In the rows, 128 means zero.
These are runs of 6 systems, one row a step. Runs of the same system follow the same rule from any start.
k_305, seq 1, 8 rows:
[[ 70 144 112 128  64 153 145 113  68  86 139  88 108 123 146 130 127 115
  158 138]
 [160 160 121 168  71 185 131  91 144 109 143 121 116 130 168 178 151  99
  140 130]
 [141 131 132 141 123 113  65  76 139 139 144 105 135 173 135 191 128 136
  130 183]
 [142 112 134 172 193 116 126  79 153 159 140 158 108 150 166 108 120 131
  100 186]
 [127 133 156 134 207  87 102 154 155 173 116 123  70 109 116 137 120 110
  101 117]
 [121 122  78 128 183  87 135 151 143 106 140 102 122  78  96  88 120 167
   96  93]
 [152 131  88  89 138 128 162 179 150 125 113 166 174 109  76 117 158 105
  122  89]
 [ 70 124 102  69  98 115 148 156  72 109 116 127 163 143  86 116 135 110
  153 139]]
k_782, seq 2, 8 rows:
[[131 130  84 111 133 115 118 110 130  92 173  72 138 100 102 132 108 201
  116 154]
 [169 148  81 127 159 144 168 119 178 139 148 177 160 132 108 134 161 101
  108 169]
 [ 69 154 144  97 140  72 112 140 136 154 136 107 136 170  79 135 122 117
  132 184]
 [ 77 172 102 190 119 126 175 111 148 107 149 108  95 118 151  83 139 100
  120 129]
 [121 159  95 125  92 113  96 150 140 110 113 101 138 133  92 187 167  78
  141  79]
 [100  89  58 146 129 102 104  75  82  84 133 113 154 150 143 120 134 147
  130 145]
 [140 122 101 128 173 150 132 118 103 147 113 172  92 128 143 171 161  51
  121 157]
 [ 92 132 131  97 150 107  94 132  85 123 146  66  70 103 112 165 100 148
  128 161]]
k_543, seq 3:
[[159 135 188 154  65 151 111 129 160 140 104 145 152 158 155 139 135 117
  150  73]
 [130  86 186 149 118  92  75 114 128 144  98 135 153 175 152 109 105 161
  140  89]
 [151  86 173 165 164 129 109 120 119 159  90 175 100 140 181 112 123 108
  122  92]
 [133  88 178  96 160 118 110 171  92 151  93 134  93  99 130 114 100 145
  128  79]
 [158  84 131 126 159 156 162 134 103 117 125 152 112  78 159  75 104 173
  114 102]
 [189 114 143  70 124 177 166 171 127 135 121 170 153  91 110 122 124 148
  130 107]
 [138 111 163  86  93 157 173 132 117 127 139 153 177 137 127  81  99 183
  143 156]
 [152 147 184 136  60 185 170 126 148 138 126 161 150 146 159 114 130 119
  151 120]]
k_782, seq 4 (8 x 20):
[[119  68 175 114 123 129  91 110  58 137  98 143 120 158 169 127 101 145
  151 129]
 [165 106 179 143 139 180 137 125 105 142 119 146  68  92 188 126 105 134
  124 112]
 [189 115 180  95 123 149  97 155 140 139 129 109 118  92 120 158 100 185
  127  96]
 [184 100 145 123 144 139 147 119 161 132 144 154 173 121 135  83 102 206
  112 129]
 [150 130 191 105 145 120 150 161 175 182 112 184 162 157 106  98 122 125
  124 132]
 [ 76 138 199 135 104  99 147 151 140 146 119 117 131 147 130  57  96 153
  139 107]
 [127 143 155 163  71 147 156 151 149 117 105 142 140 124 151  91 140 109
  143  44]
 [131  90 146 117  71 122  88 133  96 112  91 132 177 162 134 133 131 141
  160  69]]
k_97, seq 5:
[[ 94 164  83  98 160 113 151 132 130 122 167  96 109 109  83 139 130 124
  114 197]
 [126 180  85 120 148 149 187 130 162 130 164 135 119 106 103 132 150  94
  110 183]
 [101 185  93  93 117 117 155 146 157 123 158 105 146 129  67 150 147 107
  128 175]
 [ 96 169  67 140 137 112 174 112 160 116 159 128 151 138 101 105 153 106
  116 178]
 [ 93 183  88 130 120 115 142 126 154 129 143 121 131 152  94 164 167  61
  129 169]
 [ 77 165  56 145 139  94 135 109 137 102 157  88 119 129 101 137 149 105
  118 165]
 [128 164  55 143 156 132 143 112 148 118 149 129 113 119 111 169 168  73
  109 165]
 [103 157  68  97 159 104 123 128 125 119 156  97 115 120  78 174 144 108
  117 185]]
k_832, seq 6 (8 x 20):
[[ 65 105  94 131 174  65 140 139 105 119 114 129 135 132 109  60 124 129
  116 114]
 [105 139  98 126 132 130 154 176 112 118  99 140 104  93 112 119 158  64
  130  64]
 [117 124  72  65  93 141 145 156  81  82 134 104 157  97  84 140 136 142
  144 117]
 [148 125  86 128 101 200 179 102  91 100 143 157 127 108 161 136 148 105
  136 159]
 [121 166 136  97 102 157 123 113 118 135 156 105 108 140 117 197 133 103
  141 204]
 [119 156 119 174 133 131 136  78 157 117 177  87  99 120 155 118 110 163
  113 182]
 [159 158 120 179 157 105  88 106 197 145 137 118 113 142 129 175 152 103
  106 122]
 [111 107  91 138 179  51  88 109 149 130 130 121 166 162 100 109 128 156
  107 139]]
k_832, seq 7 (8 x 20):
[[138 140 182  95 123 150 107 124 119 173 126 146 107 161 129 191 129  89
  142 187]
 [ 98 142 164 144 135 112 137 111 140 130 165  84  99 119 141  87  82 189
  118 166]
 [178 152 151 181 136 131 112 132 200 145 122 132 108 114 145 145 143 114
  108  71]
 [143  96 119  98 138  76  83 130 145 131 120 129 199 166  85 130 123 175
  126 123]
 [109  91 136 156 157 122 158 119 105 143  97 191 133 152 167  61 133 100
  127 117]
 [ 79 148 171  83 108 109 118 187 104 146 102 108 102 127  92 145 125  90
  150 101]
 [125 117 111 128  92 152 159 135 103  76 142  95 130  77 142  83 107 185
  131  83]
 [198 122 126 117  97 189 120 125 125 126 114 161 139 122 145 192 155  98
  139 106]]
k_305, seq 8:
[[145 111 154  63 126 152  98 139  75 133 135 104 100 108 116 186 102 152
  141 159]
 [160 138 135 117 126 180 179 111 138 120 173 125 120  91 146 108 101 182
  117 180]
 [146 180 194 102 114 136 136 157 191 171 146 122 128 134  96 152 117 130
  129 154]
 [ 79 151 149 148 119  82 141 118 167 129 153  97 150 153 116  67 103 173
  123 148]
 [121 150 160 179 119 109 144 144 188 149 104 158 142 153 138  85 146  92
  124  72]
 [ 83 105 126 144 115  64  72 134 108 113  94  99 143 159 119 119 129 128
  140  64]
 [152  74  89 161 128 143 132 106  95  98 100 168 149 124 171  99 145 125
  128  73]
 [159  86 138  82 124 148  82 143  68 133  94 142 120 127 129 189 132 111
  146 106]]
k_25, seq 9, 8 rows:
[[181 108 154 113 116 174 160 102 138 134 151 163 165 133 151 106 105 185
  128 172]
 [177 154 202 125 107 156 137 135 190 175 131 160 146 152 131 142 124 126
  133 141]
 [111 153 199 154 120  90 128 144 190 155 128 114 137 151 122  77 105 158
  123 103]
 [131 127 135 171 129  94 119 154 171 132  95 142 142 132 126  94 146 109
  121  33]
 [ 88  91 127 122 136  67  74 145  92 128  83 121 138 157 115 126 133 112
  141  73]
 [ 82  88 109 138 139 128 136 122  48 111  95 147  98 126 165  99 133  91
  141 107]
 [123 116 131 101 112 170 115 135  54 112 121 107  69  90 149 179 123 107
  146 122]
 [149 103 126 101 111 175 142 109  79  97 154 105 114  87 153 125  95 193
  133 153]]
k_25, seq 10, 8 rows:
[[ 83 107 120  93 152  81  86 164  79 135  90 116 108 132  98 150 134  91
  138  96]
 [ 75  99  91 113 134 136 163 133  47  95 120 129 102 100 143  86 123 117
  135 127]
 [149 130 107  86  93 191 136 137  73 101 132 119 105  90 131 189 141 107
  149 129]
 [137 118 132  98  86 164 139  97  98 103 163 105 147 126 138 132 100 192
  143 183]
 [196 142 145 147  99 191 156  96 170 134 150 164 151 137 160 141 138 134
  128 153]
 [148 154 196 136 117 109  96 117 193 166 144 112 141 167 120 148 110 159
  127 151]
 [131 136 149 192 159  93 141 123 198 148 125 148 135 140 144  65 125 138
  105  94]
 [126 127 137 136 161  75  81 165 157 154  92 130 122 137  99 145 145  93
  120  62]]
k_97, seq 11, 8 rows:
[[193 140 137 136 125 145 152 134 201 129 150 139 170 108 117 105 121 183
  109 105]
 [135 125 166 105 133  86 114 154 176 168 107 162 190 180  86 114 131 131
  129 122]
 [ 58 124 159 163 142  73 139 131 132 148 105 138 122 165 140  57 120 108
  130 114]
 [ 95 149 134 171  98 132 132 145 119 117  98 122  87 115 153 127 150  63
  140  56]
 [128 101  66 123 105 122  99 132  81  71 114  97 136  99 123 147 143 137
  137  61]
 [170  66  78 111 156 151 113  94  76 114 116 174 151 134 151 150 143 128
  126 146]
 [125 104 168  89 139 145 101 108  73 152 132 129  96 145 146 170 102 133
  141 198]
 [143 145 174 143 123 169 152 112 135 131 165  99  78  91 166 115  91 176
  119 159]]
k_543, seq 12, 8 rows:
[[ 98 116 162 119 133 150 138 138  68 151  96 158  79 135 159 137 133  62
  147 136]
 [111 112 141 119 101 144 113 141  68  93 126  75  78  81 149 130 102 159
  141  84]
 [209 101  91 142 137 164 118 105 138  97 144 131 139  88 150 146 130 176
  110  99]
 [185 111 146  70 158 133 117 136 150 164 135 162 169 144  93 156 121 157
  120 177]
 [100 149 189 123 134 140 174 122 139 166 148 146 111 145 142  87 100 132
  129 198]
 [110 184 176 152  77 146 160 164 163 128 130 102  97 104 133 109 128 108
  136  76]
 [130 120 111 157  98  91 111 130 161  97 120 107 181 135 117  91 129 171
  129  52]
 [153  89 105 144 153 112 116 109 136 142  97 195 182 178 136 121 159  98
  125 116]]

Name the system that made each run.
seq 13 (2 x 20):
[[ 64 110 129 179 132  99 109  83  86 119 121 112  97 162 175  98 118 116
  135 144]
 [148 144 128 174 113 162 104 111 122 117 123 107  63 100 172 184 142  87
  128  94]]
	k_97
seq 14 (2 x 20):
[[160 101 168 147 145 142 146 123 146 166  99 206 153 165 160  93 136 106
  126 121]
 [ 94 116 217 114 125 101 102 159 111 164  97 119 101 144 133 111  96 134
  145 103]]
	k_782
seq 15 (2 x 20):
[[ 87 171 148 136 117 104 130 101 161 145 162 101 134 171 114 128 119 132
  130 206]
 [100 167 148 200 145 104 147 108 188 152 136 134 105 154 152  92 137  95
  112 136]]
	k_305
seq 16 (2 x 20):
[[180 131 119 138 119 186 159 107 141 141 125 193 145 142 154 153 161  80
  129 150]
 [ 83 138 150  89  97  94  86 125 106 125 142  73 136 157  96 157 105 157
  149 163]]
	k_97
seq 17 (2 x 20):
[[137 141 142 183  96 162 125  72 133 109 161  92  93 121 188 132 110 159
  129 152]
 [171 135 148 158 143 117  59  96 165 150 134 108 108 147 141 198 131 130
  119 135]]
	k_832
seq 18, 2 rows:
[[114 157 166 133 142 157 199 160 140 147 135 143  77  88 144  80 117 109
  120 126]
 [107 177 141 122  87 107 111 166 159 113 139  60 117 104  87 150 125 142
  134  81]]
	k_305
seq 19, 2 rows:
[[140 110 104 143 118 165 109 106  70  89 134  93  72  80 171 160 121 139
  131 107]
 [211 126 108 110 127 177 108 110 141 119 153 127 132 103 129 198 136 152
  118 146]]
	k_305
seq 20:
[[143 108 150  43 118 142 118 143  93 142 134 134 158 140  92 160 109 158
  146 179]
 [129 145 158 141 120 170 186  98 139 137 162 143 114 127 164  91 106 150
  125 195]]
	k_782
seq 21:
[[144 159 105  76  95 165 152 174 122 119 124 134 135 101  88 176 158  81
  143 108]
 [103 116 103  99  85 131 127  94  88  93 155 101 167 150 122 127 113 176
  148 181]]
	k_782
seq 22:
[[126 151  55 105 147  92 117 125 156 109 155 103 166 131  67 158 151 134
  114 159]
 [104 141  84 123 157 119 178 122 138 140 132 179 156 156 108 103 159  75
  121 179]]
	k_305
seq 23:
[[123 137 105 120  57 146 140 156 112  78 119 100 150 102 118 121 141 135
  150  48]
 [130  93 109 123  65 134  95  97  84  91 114 125 186 168 141 146 138 146
  157 110]]
	k_25
seq 24, 2 rows:
[[139 147 133 167  81 151 134  76 153 102 171  91 139 134 160 119 110 184
  132 157]
 [165 136 148 182 123 127  79  83 171 151 125 135 125 171 161 180 145 105
  125 133]]
	k_832
seq 25:
[[115  96  84 191 147 107  91  80 101 111 106 139 115 154 174 136 150  92
  124 110]
 [128  96 110 126 181 113  79 130  81 135  99 127  74 112 138 174 138  91
  122 109]]
	k_782
seq 26 (2 x 20):
[[105 129  64 133 126 100  76  99  99  89 142  69 114 126 116 182 139 129
  128 137]
 [169 112  68 146 190 142 122  86 128 123 149 142 104 109 146 159 143 121
   98 173]]
	k_97
seq 27:
[[165 132 206 149 131 145 151 148 180 169 116 169 128 130 152  88 114 136
  121  98]
 [137 128 196  98  94 106 111 161 161 153 112 131 177 158  99 114 109 163
  144  96]]
	k_832
seq 28 (2 x 20):
[[206  96 102 138 135 149  95 124 134 105 120 129 135  92 142 160 137 158
  118  63]
 [176  80 137  79 179 117 107 123 126 155 128 163 167 144 110 135 110 174
  115 171]]
	k_543
seq 29, 2 rows:
[[165 126 155  91 107 182 135 162 102 144 102 163 112 111 132 174 144  80
  145 101]
 [105 118 120  92  96 138 114 108  73  95 156  73 120 115 127 145  97 181
  144 167]]
	k_305
seq 30:
[[ 68 142 149 146 165 115 169 119 117 153 139 132  74 128 149  80 112 103
  118 181]
 [146 172 115 126 133 149 141 168 152 117 142  93  75  60 109 161 140 109
  114  86]]
	k_25
seq 31:
[[109 103  75 141 147 151 160 100  73 113 116 174 118 134 160 117 154  73
  131 153]
 [113 154 141  97 116 155 110 127  90 130 145  91  69 114 125 199 125 101
  141 174]]
	k_25
seq 32, 2 rows:
[[163 121 150 180 142 155 168 121 162 139 120 175 121 116 177  76 130 123
  113  90]
 [143 127 187 101 131  99  66 166 144 161 104 109 118 136  99 172 116 134
  135  88]]
	k_25
